One turning vector, and how many steps it has turned:
The counts run from 0 to 145.
[ 76 121  95  90 115 165 161 124 126 143 148 119 131 114 136 125 149 125
 156 167  93 131 138 132 130 137 129 119  81 130 149 119 137 113 108 144
 185 112 160 121 141 131 120 172 153 129  74 119 147 107  94 116  76 108
 143 121  99 130  86 166 176  95 186 125 119 116 133 114 117 145  81 131
  93 100 159 110 148 182]
106
[ 65 106 103 132  76 157 119 140 165 138 161  91 141  92 143 129  91 130
 119 130 100 116 114 104 134 145 106 132 135 153 172  83 164 132 141 195
 180 136 117 149 115 159 112 153 168 124 110 128 157 162 120  98 125  73
 127 131 124 123 156 150  87 118 124 115  97 180 158 106 118 101 116 122
 136 102 122 122 111 148]
2
[ 51 137 104 130 156 132 173  83 136 144 121  90 128 150 111 156 103 159
 144 130 128 168 132 120 153 117  67 152  91 131 173 111 179 141 116 134
 126 161  93 152 119 108 142 165 128 117 117  81 136  85 148 123 117  79
 125 137 152 133 165 133 115 112 148 113 104 138 187 123  96 128 123 102
 133 123 104 123 116 177]
70
[ 63 142 119 161 130 211 152 113 140  82 147  93  90 106 127 120 127 109
 129 124 133 122 154  90 147 112  78 118 134 150 135 102 146 147 142 139
 173 154 125 130 146 154 119 163 159 149 133 161 102  80 127 116  49 130
 115 120 125 158 117  90 119 140 182 127 130 131 143 123  89  82 114 134
 131 119  89 112 115 167]
110
[ 79 143 143  94 153 167 147 148 144 138 100  84  71 106 158 130 135 141
 146 113 111 122 131 174 183 139  92 122 119 139 107 148 144 103 100 110
 162 129 122 121 162 190 129 154 140 132 108 166 123 124 118 138  93  98
 154 139 105 169 113 146  99 136 171  92  89 181 162 147 123 148 109  98
  88 147 125  98 128 135]
33
[ 82 138 104 160 118 119 131 113 108 161 200 112  97 114 119 123  98 102
 160 142 173  95 117 131 103 115 131 133 182 185 122  87 147 139 179 145
 151  88  95 110 122 149 105 129 190 145 136 134 134 137  82 163 105 134
 162 156 125 132 101 158 132 115 163 148 132 157 107 110 106 115  91 162
  86 107 133 130 102 132]
42
[ 58 104 130 146 116 161 128 108 148 156 139  69 116 116 131 124 120  88
 122 120 115 112  95 113 162 130  88 101 148 164 162  72 185 131 101 110
 167 115 104 142 142 166 123 154 139 128  94 136 141 139 117 110  98  88
 135 136 103 117 139 152 121 112 157 116  85 174 138 133  81 112  90  88
 117 131 116 146 105 149]
88
[ 70 124 129 113 174 126 147  90 101 175 118  89  76 136 116 154 135 149
 151 175 164 119 117 164 126  88  97  97 121 129 123 134 143 132 140 107
 158 109 105 118 109 109  95 165 160 140 104  74 129  96  99 154 133 107
 150 187 127 168 112 134 119  98 160 147 126 157 117 153 111 152  78 138
  71 120 142 157 124 136]
29
[ 80 144 114 159 139 135 155 162 109 154 191  75  83 102 143 142 156 161
  85 107 122  95 116 144 163 141  61 151 157 125 111 115 153 145 114 138
 127 137 146  88 115 132 125 138 146 111 145 137 144 157  77 124 121 125
 113 138 120 124 114 158  86 146 130 109 119 184 126  97  79 131 146 122
  76 118 153 140 109 123]
100
[ 99 154 105 113  94 140 188 130 160 143 149 111 107 102 141  97 125 152
 159 130 112 173 135 138 161 111 101 176  87 144 133 121 136 129 141 168
 162 128 128 122 134 176 138 176 156 125 121 152 133  92 142 150 137 115
 162 135 142 144 158 171  91 128 174  79 113 142 198 125 131 108 116 114
 126  98 143  77 124 175]
124
[107 153  79  94 173 151 136  77 119  85 173 102  98 106 147 171 114 115
 138 137 123 130 125 147  85 105 115 118 180 126 126  98 144 107 181 180
 135 112 106 104 158 113  82 160 141 127 136 144 128 126  98 122  95  90
 115 145 135 145  93 128 147 143 174 167 124 125 105  99 133 133  91 131
 105 123 128 155 155 130]
95
[ 79 155 116 111 167 142 136 164  94 183 145 106  82 114 141 132 164 146
 160 137 133 112 147 174 149 140 114 139 140 141  98 154 141 120  96  90
 138 136 127  92 139 170 103 139 150 138 108 126 126 127  59 168  88 137
 135 173 107 153  83 166 116 115 166 121  83 175 133 168 135 170 118 144
  87 113 134 126 145 139]
119
[108 144  93  93 146 126 156 104  96 146 157 101  70 117 109 133 131  92
 150 110 126 143 127 182 131 134 125 165 145 143 132 111 145  81 107 132
  92  54 123  92 162 143 134 154 112 131 127 149 155 129  91 107  93 110
 148 144 101 102  89 180 167 122 164 122 100 140 157 119 130 159  98 127
  78 128 148 125 139 153]
140
[ 90 134 113 105 170 160 186  90 106 124 112 117  95 135  95 137 141 113
 160  96 131 159 130 151 137 138 102 150 122 125 132 130 134 119 127 123
 120  95 116 127 155 137 136 138 109 138 113 168 126 104 119  99  47 102
 151 140 122 139  83 122 196 110 173 142  86 154 176 122 111 157  88 110
  88 146 138 123 141 164]
52
[ 71 131 152 122 154 164 142 143 127 169 109  97  80 135 154 132 155 147
 159 122 122 133 124 171 170 136  96 113 128 143  91 149 152 120 103  81
 150 143 124 132 146 195 102 151 133 141  94 146 120 102  99 138 101 130
 136 166 110 174  95 145 119 115 172 130  73 181 148 157 124 156  99 106
 100 148 119 114 140 139]
32
[ 80 158 104 163 151 144 159 162 109 130 213  91  67 108 154 139 160 138
  94  94 128  97 124 134 173 152  89 147 172 140  90 104 153 135 131 131
 129 141 148  93 145 141 133 115 132 116 149 159 127 137  73 143  96 146
 110 123 116 142  99 148 105 150 148 126 118 167 117  95  73 120 140 121
  75 120 149 144 126 107]
99
[100 141 114 165 175  96 159  90 100 169 209 125 114 154 107 115 145 129
 158 132 138 143 117 139 144 109 104 125 125 160 138  83 155 121 131 121
 149 122 102 109 127 123 119 144 103 110 110 118 170 105  80 150 139 147
 131 150 139 127 108 192 159 112 173 162 110 126 145 122  82 137  87 126
 106 101 157 122 147 159]
84
[ 51 162  94 103 148 130 175 119 133 102 147  99  97 101 158 167 106 177
 111 138 128 128 136 104 150 101  83 126 105 128 129 118 142 170 167 151
 157 145 135 105 128  92 135 142 167 118 150 119 105 104 145 135  93  83
 129 129 134 157 143  81  89 149 179 120 166 159 140  96 106 125 122 137
  81 127 105 110 110  94]
113
[ 47 104 123 132 107 171 148 111 201 128 131 104 123 133 149 123 109 131
 116 143 108 145 119 126 159 136  97 119 118 127 149  77 154 126 145 170
 180 145  94 162 133 179 132 157 135 137 103 134 128 124 138 105 124  77
 136 129 147 145 152  98 115 124 149 137 101 185 166 128  92 105 110  73
 141 126 126 117 118 151]
90
[117 164 101 160 185 162 161  99 104 101 180 117  66 123 123 155 135 129
 133 112 138 106 136 142 134 147  84 125 198 122  95 119 109 118 170 148
 136 143 109  92 135 142 118 139 111 147 130 161 116 131  73 116  81 143
 125 183 151 159  82 125 138 142 144 184 113 173 127 121  97 123 118 145
  96 109 161 135 137 125]
97
[ 78 115 107 126 110 208 148  89 141 102 140  91  95 102 100 126 122  92
 150 137 130 112 145 108 140 105  94 104 130 153 133 103 134 130 137 138
 172 111 124 144 130 153 122 184 175 157 121 161  94  93 124 105  58 114
 139 144 110 144 114 103 147 116 173 114 129 139 152 146 114  79 105 156
 131 111 110 113 113 184]
109
[ 80 156  89 135 132 168 100 115 134 106 170 116  96 114 172 139 114 120
 153 100 133 132 155 126 160 138  96 132 186 169 111 104 140 105 134 150
 152 181  89 137 173 176  96 117 150 142 139 162 126 123  75 149 104 126
 120 154 128 185 120 136  83 147 137 149  85 175 171 140 124 113 136 127
 149 117  91 121 136 118]
77
[ 94 129 140 142 158 132 167 121 115 169 165  96 116 125  97 122 128 108
 144 126 148 110 111 137 190 150  99 111  99 175 141  88 150 119 116 102
 160 102 123 132 124 137 156 142 134 118  90 141 156 139  89 107 109 107
 152 155 115 120 104 181 159 111 153 130 113 185 155 147  76 140  74 113
  84 115 165 112 124 163]
86
[ 76 131 111 167 148 150 132 137  94 124 180 117  96 121 120 105 181 114
 137 111 127 132 145 119 189  96 116 128 111 148 120 108 129 131  84 136
 161 109 145 123 136 147 128 131 133 158 147 130 151  67  67 133  89 172
 106 116  85 159  93 160 123 103 162 133 104 150 219 149 106 127  86 132
 102 111 135 118 141 135]
65
[106 124 141 165 185 118 171 114  95 174 180 117 114 141 101 116 132 133
 164 127 147 126 115 130 172 133  94 113 112 161 148 102 142 136 115 105
 156 121 112 140 126 132 129 140 120 112  94 123 170 121  78 122 118 126
 131 154 138 128 101 213 168 108 161 142 104 164 147 139  91 151  68 121
  91 101 155 113 129 163]
85
[105 160  89  98 120 136 194  97 172 139 127 106  97 110 152 134  90 159
 159 134 112 190 145 148 117 110  86 177 127 128 133 118 144 126 177 178
 130 138  93 107 147 163 135 172 145 126 123 155 127 100 141 133 133  96
 167 151 166 149 154 142 111 147 172 110 113 130 163 102 135 122 144 113
 140 101 135  80 131 179]
37
[ 76 148  85  95 169 141 100  94 121 120 120  97 115 130 133 176  85 132
 167 142 145 125 149 142 124 165 111 112 149 173 151 125 159 103 124 126
 139 151  89 143 164 113 118 146 160 117  94 125 120 148  87 102  69  58
 144 164 127 145  94 134 150 115 136 155 104 180 136 152 147 158 107 142
 119 114  80 125 115 148]
74
[ 73 131 115 174 178 161 163 109 134 120 152  79  66 118 133 138 166 126
  87 105 136 109 135 141 167 120  64 133 129  97 100 103 156 141 126 108
 127 140 116 111 142 141 141 143 106 149 154 140 114 103  93 110 110 148
 110 145 120 161 103  91 125 133 153 147 119 189 153 120  52 113 124 106
  87 139 156 152 120 130]
11
[ 60 155 106 134 146 111 192 127 123 131 167 120 115 107 144 151 118 194
 110 169 149 129 136 108 162  85  91 133  83 130 124 108 134 164 162 148
 182 148 133 105 102  88 134 134 158 119 135 104 127  95 108 172 134 108
 119 126 142 165 138 112  98 121 173 135 170 144 120 116 107 115 102 128
  76 113 155 109 125 110]
26
[ 69 123  96 129 145 144 147 110 131  85 175 152 150 123 145 138 124 164
 138 142 105 151 123 108 102 103 136 115 114 119 158  79 132 142 176 212
 194 145 113 140 113 121  79 134 144 118 120 116 168  93 103 121  98 105
 107  98 153 164 122 134 130 117 162 167  99 136 146  82 117 121  85 119
 123  99 136 117 146 134]
5
[ 94 146 120 100 126 156 126 159 114 166 131  84  66  92 140 112 155 121
 149 133 117 100 129 180 163 130 111 132 138 154  97 149 121  95  88 106
 136 106 135 101 153 175 118 171 163 154 113 135 126 136  86 148 114 116
 143 172 109 144  99 174  91 113 147 105 111 182 148 169 144 142 114 133
  75 105 165 118 133 142]
120
[ 96 113  90  92 125 164 179 128 143 176 146 121 136 131 127 139 166 149
 146 169 100 118 145 150 131 140 121 128  65 107 143 118 149 128 113 161
 190 133 138 110 121 132 130 169 141 134  80 105 151 113 102 110 104 113
 146 140 149 138 102 166 169  99 154 129 114 134 148 113 113 152  89 128
  98  92 175 105 152 196]
105
[ 96 159  98 152  96 189 136 125 127 102 193  85  78  81 138 115  96 117
 132 135 130  85 142 110 136 101  88 120 156 165 122  95 121 138 143 170
 166 136 133 121 138 138 120 183 187 151 134 156 109 128 103 115  75 113
 125 148 115 135 119 131  94 131 158 107 157 149 156 134 115  78 128 163
 142  99 108 112 107 158]
22
[ 79 128 107 130 183 152 139 101  86  89 187  95  94 105 114 149 122 113
 120 130 131 104 117 125 130  92 113  95 154 128 128  83 151 126 141 152
 140  85 129 109 135  86  95 147 135 125 136 122 144 107  88 107  74 101
 100 131 112 150  86 122 137 126 169 162 133 133 116 111 114 129  73 138
  78 138 135 149 152 112]
8
[ 57 136 134 172 157 139 144  94 115 158 143 142 121 136 104 133  88 124
 165 119 179 119 125 111 118 125 117 120 156 190 142 111 139 145 178 115
 150 131  82 155 108 156 104 115 175 132 124 145 126 104  86 151  67 124
 151 137 145 151 113 113 144 128 171 162 106 161 137 121 110 108  98 151
 120 127  88 125  99 132]
130
[ 64 142  93 107 166 123 169  72 141 136  98 111 135 146 104 172 100 164
 146 152 132 180 149 127 162 140  95 146  88 129 161 113 158 134 140 141
 148 161  93 135 132  95 158 145 130 117 103  93 124  92 128 117 114  85
 140 133 161 147 127 115 151 116 161 136 121 152 167 130 105 139 120  97
 115 120 104  95 118 172]
71
[110 191 101 104 144 118 172 120  93 146 160 138 113 110 117 142  81 153
 179 130 156 120 116 134 111 147 115 160 143 170 128 111 130 136 173 160
 137 109 114 102 117 122 124 140 189 106 110 158 132 140  85 144  82 109
 162 147 152 114  99 193 148 141 175 141 132 153 127  91 147 134 102 157
  85  94 134  90 118 152]
40
[114 156  81 139 167  89 145  92 114 156 194 102  95 111 135 141 107 153
 137 143 135 147 115 145 123  81  93 130 146 133 137  95 135 102 135 193
 135 112 112 101 127 106 122 185 125 122 133 100 167 120  89 138 177 119
 128 168 149 139 147 196 100 121 132 141 140 157 180 122 104 127 106 137
 103  93 158 129 153 146]
82
